What is the hidden score of each row? Scores go from 0 to 20, and 10 is about the middle. The score is a weighted sum of the row's numbers plus the product of two more (or one squared), each taken from its middle value.
[-1.3 -0.7  0.1  1.4  0.5 -0.3  1.7 -1.6  1.   0.4 -1.3  1.3  0.9  0.7
  0.9 -0.1] 5
[-0.7 -0.4 -0.1  0.9  0.9 -1.   1.1  0.  -0.4 -0.2 -1.1  0.4  0.4 -0.1
 -0.2  0.9] 16
[ 0.5  0.2  0.5 -0.3 -0.2 -1.6  0.   0.4  0.6  0.2  0.1 -0.2 -0.1  0.1
  0.3  1.1] 13
[ 1.7 -0.2  0.4 -1.6 -0.3 -1.3  0.8  0.9  1.  -0.2  1.9 -1.  -0.8 -0.2
  0.9  0.8] 14
[-0.3 -0.2 -0.3  0.3 -0.1  0.2  0.8 -0.1 -0.3 -0.6  0.   0.2  0.8 -0.3
 -0.1  0.6] 8
[ 0.  -0.9  0.6 -0.2  0.4  0.1  0.2  0.5 -0.4 -0.1  0.3 -1.5 -0.7  0.2
  0.7 -0.6] 9
[-1.5 -0.1  0.1 -1.7  0.4  1.2 -0.1  0.2 -2.1 -2.8  1.7  0.6  0.1  0.2
 -0.7 -1.1] 10
[ 0.6  0.  -0.9  0.6 -0.8 -0.1 -0.7 -0.9  0.8  0.   0.1 -0.2  0.6 -1.1
  0.   0.9] 5
[-0.5  0.2  0.4 -0.5 -0.2  0.5 -0.6 -0.2  0.  -0.9 -0.2  0.6 -0.3  0.2
 -0.6 -1.5] 9
[-2.6  1.9 -0.3 -2.  -0.6  2.6  0.3  0.4 -2.5 -2.7  1.8  1.2  1.4 -0.6
 -1.8 -0.1] 9
[-0.6 -1.2 -0.7  3.3  0.3 -0.9  0.6 -0.9  1.   1.3 -3.3 -0.1  0.  -1.1
 -0.5  0.3] 9
[ 1.5 -0.8 -0.3  1.3 -1.2 -0.5 -1.5 -0.3  2.1  1.4 -1.  -0.1 -1.8 -0.1
 -0.1 -1.2] 10
[-0.8  0.3 -0.2 -0.3 -0.7  1.1 -0.7  0.4  0.1 -1.   0.1 -0.2 -0.1 -1.7
 -1.6  0.2] 10
[ 0.8 -0.4 -0.1  0.4  0.7  0.8 -0.1 -0.6 -0.9  0.4  0.3 -1.  -0.2  0.4
  0.8 -0.8] 8
[-0.2  0.8 -0.1  0.2 -1.2  2.3 -1.3 -0.4  0.  -0.6 -0.1 -0.3  0.3 -1.8
 -1.4 -0.2] 13
[-0.1 -0.1 -0.3 -0.7 -0.2 -0.3  0.  -0.1 -0.6 -1.3  0.6  1.1  0.5 -0.1
 -0.2  0.3] 7
[-1.5  0.9  0.5 -2.  -0.1  1.8  0.4  0.4 -1.  -1.6  1.6  1.9  0.3  1.1
 -0.6 -0.9] 10
[ 0.1 -0.7  0.4  0.   0.9 -0.3  0.9  0.4 -0.6  0.4 -0.2 -1.7 -0.5 -0.3
  0.2 -0.7] 6
[-0.2 -1.3  0.1  0.6  0.7  0.1  1.7 -0.8  0.2 -0.6  0.   0.2  0.1  0.6
  1.5 -0.3] 7
[-0.6 -0.1  0.3  2.6  0.1 -2.2  0.4 -0.8  0.6  1.9 -3.1  1.6  0.4  0.5
  0.   0.4] 10
[ 1.  -0.3  0.1 -0.2  0.5 -0.1 -0.9 -0.7 -0.5  0.   0.4 -0.6  0.2  0.4
  0.9  0.1] 9
[-2.4  0.5  0.   0.5  0.6  2.1  2.  -0.2 -1.2  0.2 -1.4  0.7  1.2 -0.4
 -0.2 -0.1] 7
[-0.7 -0.4  0.2  2.5 -0.3 -1.3 -0.4 -0.5  1.1  1.3 -3.   0.7 -0.4 -0.1
 -0.3 -0.4] 10
[-1.3  1.5 -0.5 -1.3 -0.9  1.  -1.6  0.9 -0.9 -0.4  0.5  1.3  0.8 -0.5
 -2.3 -0.2] 10
[-2.   1.3 -1.   0.1 -1.2  2.6 -0.6  0.4 -0.6 -0.8 -0.8  0.7  1.  -2.4
 -2.6  0.7] 9
[-0.1  0.3 -0.1  0.  -0.7 -0.4  0.3  0.9  0.5  0.3 -0.4 -0.5 -0.2 -1.1
 -1.2  0.9] 11
[ 1.1  0.4 -0.2 -0.4  0.   0.2 -1.4  0.1  0.1  0.3  0.6 -0.4 -0.2  0.7
  0.5 -0.9] 6
[-0.1 -0.7  0.4 -1.1  1.1 -0.4  0.8  1.  -0.8 -0.2 -0.2 -1.8 -0.9 -1.
 -0.4 -0.2] 9
[-0.4  1.  -0.9  1.3 -1.7 -0.9 -0.7 -0.1  1.3  1.  -1.6  1.1  1.  -1.5
 -1.2  2.2] 9
[-0.3  0.3 -0.7  0.  -0.5  1.  -0.1 -0.4 -0.4 -0.5 -0.9 -0.4  0.4 -1.6
 -1.   0.6] 9
[ 2.  -0.5  0.5 -0.5 -0.5 -0.2 -1.8  0.4  1.2  0.4  1.1 -0.9 -1.9  0.4
  0.2 -1.5] 11
[ 0.   0.5  0.3  0.7 -0.3  0.6 -1.2  0.8 -0.2  1.3 -0.8 -0.9 -0.8 -0.1
 -1.3 -1.6] 9
[ 0.   0.8  0.6 -0.6  0.6 -0.5 -1.   1.3 -1.2  1.5 -0.2 -0.8 -0.1  1.
 -0.4 -0.7] 15
[ 0.6 -0.2  0.   0.4  0.   1.6 -1.  -0.5 -0.3  0.2  0.5 -1.2 -0.4  0.1
  0.5 -1.3] 8
[-0.1  0.4  0.5  0.4  0.   0.9 -0.3  0.9 -0.2 -0.2 -1.2 -1.5 -0.4 -1.9
 -1.9 -1. ] 9
[ 1.5 -1.8  0.7 -0.2  1.1 -2.1  0.6 -0.5  0.8 -0.1  1.6 -0.9 -0.6  1.6
  2.4 -0.3] 6
[ 0.1 -0.5 -0.2  0.2  0.5  0.8  0.7 -1.4 -0.2  0.3  0.9 -0.4  0.5  0.9
  1.5 -0.7] 3
[ 0.3  0.4  0.2 -0.1  0.4 -0.3 -0.4  0.4 -1.3  0.8 -0.2 -0.8  0.4  0.
  0.  -0.1] 7
[-0.5 -0.5  0.   0.3  0.3  0.1  1.2 -0.9 -0.4 -0.9  0.5 -0.1  0.8 -0.5
  0.5  1.4] 11
[ 0.2 -0.3  0.6 -0.4  1.  -0.4  0.8 -0.3 -1.6  0.2  1.  -1.6  0.2  1.
  1.4 -0.1] 9
[ 0.1 -0.5 -0.8  0.  -0.3  0.3  0.4 -0.4  0.4 -1.5  0.9 -0.3  0.1 -0.9
 -0.4  1.2] 13
[ 0.6 -1.3 -0.8  0.2  0.   1.8  1.3 -0.8  1.2 -0.3  1.   0.1 -0.6  0.7
  1.8 -0.4] 8
[-0.7  1.1  0.1 -0.5 -0.2 -0.6  0.   0.4 -0.1  0.  -0.1  2.8  1.   1.9
  0.1  0.1] 10
[-0.3  0.   0.7 -0.6  1.1 -0.8  0.3  0.8 -1.5  0.9  0.2 -1.1 -0.1  0.7
 -0.1 -0.2] 16
[-0.9 -1.6  0.1  0.4  1.5 -0.1  2.9  0.2 -1.5 -0.9  0.2 -2.2 -0.4 -0.3
  1.2  0.5] 13
[ 1.1 -0.1  0.4  0.1  0.5 -1.6  0.3 -0.3  0.8  0.7  0.5  1.   0.4  1.5
  1.5  0.4] 8
[ 0.1  0.3 -0.1  0.1  0.  -0.5  0.2  0.3  0.2  0.3 -0.4 -0.1 -0.1 -0.4
 -0.5  0.5] 11
[-2.2  1.2 -0.2 -1.1 -0.6  2.5  0.   0.8 -2.3 -2.4  0.1  0.2  0.4 -1.6
 -2.5 -0.4] 12
[-2.6  0.5 -0.9  1.  -0.4  0.9  1.4 -0.3 -0.8 -0.8 -1.4  0.2  1.3 -2.1
 -1.5  1.7] 11
[ 0.2  0.   0.  -0.6 -0.4  0.1 -0.1 -0.3  0.1 -1.5  1.   0.5  0.1  0.
  0.1  0.5] 12
[ 1.5  0.8  1.  -1.9 -0.1 -0.4 -2.   2.1  0.1  0.8  0.7 -1.6 -1.5  0.1
 -1.  -1.1] 11
[-0.9  0.3 -0.3  0.4 -0.1  0.7  1.4  0.1 -0.9 -0.1 -1.  -0.9  0.8 -2.1
 -0.6  1.5] 11
[-0.4 -1.  -0.5 -0.2 -0.4  0.1  1.9  0.3  0.9 -1.2  0.3 -1.1 -0.1 -1.4
 -0.3  1.7] 11
[-0.5  0.8 -0.3  1.2 -0.9 -0.1 -0.2 -0.3  0.   0.6 -1.3  0.   0.5 -1.6
 -0.9  1.3] 13
[ 0.8 -0.4  0.8 -0.4  0.9  0.  -0.9 -0.4 -1.3  0.4  1.1 -1.5  0.3  0.9
  1.3 -1. ] 5
[-0.8 -0.2  0.3 -0.8  1.   1.6  0.4  1.2 -1.9 -0.6  0.  -2.8 -0.3 -1.9
 -1.  -0.2] 10
[-0.1  0.5 -0.1  0.6 -0.7  0.1 -0.5 -0.1  0.2  0.2 -0.7  0.6  0.9 -0.7
 -0.4  0.8] 8
[ 1.  -0.7  0.3  0.4  0.1 -0.2 -0.8  0.   0.8  0.3 -0.2 -1.  -0.9 -0.1
 -0.2 -0.9] 8
[-1.9  0.9  0.1 -0.4 -0.1  2.1  0.5 -0.1 -1.  -1.3  0.2  0.4  0.6 -0.5
 -0.8 -0.5] 11
[-0.2 -0.1  0.1  0.6  0.3  0.2  0.9  0.  -0.1 -0.1 -0.9 -0.5  0.  -0.3
  0.  -0.3] 9
[ 0.5  0.5 -0.1  0.1 -0.6  0.3 -1.3  0.3  1.   1.6 -0.1  0.5 -0.3  0.9
 -0.1 -1.2] 4
[-0.8  1.   0.5 -0.6 -0.3  1.8 -1.2  0.5 -0.4 -0.3 -0.1  0.5  0.5 -0.8
 -1.7 -1.1] 6
[ 0.8 -1.2 -0.1 -0.2  0.8 -2.3  1.1 -0.5  1.  -0.5  1.   0.3 -0.1  1.3
  1.8  1.1] 11
[ 0.4 -0.6  0.3  0.1  1.1 -1.1  0.3  0.  -0.2  1.2  0.2 -0.3  0.   1.4
  1.  -0.5] 9
[ 0.2 -0.8 -1.6  2.6 -0.4 -0.4  1.  -1.5  2.2  1.  -1.7  0.8 -0.5  0.7
  1.5  0. ] 8
[-1.9  1.6 -0.5 -1.4 -1.1  3.1 -1.   0.7 -1.5 -1.9  0.4  0.7  0.6 -2.1
 -2.9 -0.3] 9
[-0.5  0.9 -0.2  0.1 -0.3 -0.3  0.4  0.7 -0.1  0.6 -1.2 -0.1  0.2 -0.8
 -0.8  1.2] 13
[-1.3  2.8  0.1 -1.8 -1.8  1.2 -1.6  1.2 -1.2 -0.4  0.2  2.4  1.1 -0.5
 -2.8 -0.1] 8
[ 1.2  1.1 -0.3 -0.5 -2.4  0.3 -3.5  0.3  2.1 -0.1  0.6  0.9 -0.6 -1.
 -1.6  0.2] 12
[-0.4  0.3 -1.   1.5 -1.5 -1.4  1.  -0.4  1.4  1.  -1.3  1.   1.2 -1.5
 -0.2  3. ] 8
[-1.1  0.6  0.1 -1.   0.3  0.1  0.9 -0.3 -1.5 -1.6  0.9  1.9  1.7  0.5
 -0.5  0.9] 12
[ 0.1 -0.4  0.4 -0.5 -0.2  0.1 -1.2  0.3  0.4 -1.5  0.9 -0.3 -0.9 -0.8
 -0.6 -0.7] 11
[ 1.5 -0.4 -0.3  0.   0.3 -0.4 -0.5 -0.8 -0.2 -0.1  1.3 -0.4  0.3  0.7
  1.5  0.1] 6
[ 0.9  0.7 -1.3  0.2 -0.5  0.1  0.8 -0.4  2.2  1.8  0.3  2.5  0.   2.2
  1.9  0. ] 7
[-1.1 -1.4 -0.3  2.3  0.7 -0.9  1.3 -1.5  0.6  0.4 -2.3  0.4  0.2 -0.1
  0.5  0. ] 7
[ 0.2  0.4 -0.1 -0.2  0.   1.2 -1.4 -0.3  0.   0.7 -0.1  0.3  0.  -0.3
 -0.2 -1. ] 6
[-0.3 -0.3 -0.6  0.2  1.4 -0.8  1.6 -0.4 -1.5 -0.3 -0.1 -0.4  1.4  0.6
  1.5  0.9] 8
[ 0.1 -0.7  0.4  0.4  0.6 -0.3  0.6 -0.4  0.3 -0.1  0.1  0.1  0.2  0.8
  0.5 -0.6] 7
[ 0.9 -0.2  0.1 -0.1  0.4 -0.3 -0.2 -1.1 -0.1 -0.3  0.7  0.2  0.5  0.9
  1.1 -0.3] 7
[ 1.3  0.5  0.3 -0.4 -0.2  0.3 -1.5  0.1  0.4  0.8 -0.1  0.4 -0.1  0.2
  0.2 -0.7] 9
[ 0.3 -0.3 -0.5  0.3  0.1  0.3  0.6 -0.9 -0.1  0.6  0.1  0.1  0.3  1.3
  1.4 -0.5] 4
[-0.1 -1.4 -0.1  1.9  1.  -0.7  0.9 -0.7  0.3  0.1 -1.6 -0.5 -0.7 -0.4
  0.2  0.2] 14
[-1.1 -0.5 -0.4  2.9 -0.3 -0.5  0.3 -1.1  0.8  1.1 -3.3  1.3 -0.2 -0.2
 -0.3  0.1] 12
[ 0.7 -0.1 -0.3  0.5 -0.6 -0.4 -0.4 -0.2  1.  -0.1  0.3 -0.7 -0.6 -0.9
  0.1  1. ] 14
[-0.2  0.  -0.9  0.9 -0.7 -0.8  1.  -0.1  1.2  0.4 -0.7 -0.1  0.5 -1.5
 -0.6  3.1] 16
[-0.4 -1.3 -0.1  1.5  0.8 -0.9  1.  -0.8  0.5  0.  -1.1  0.  -0.2  0.2
  0.4  0. ] 11
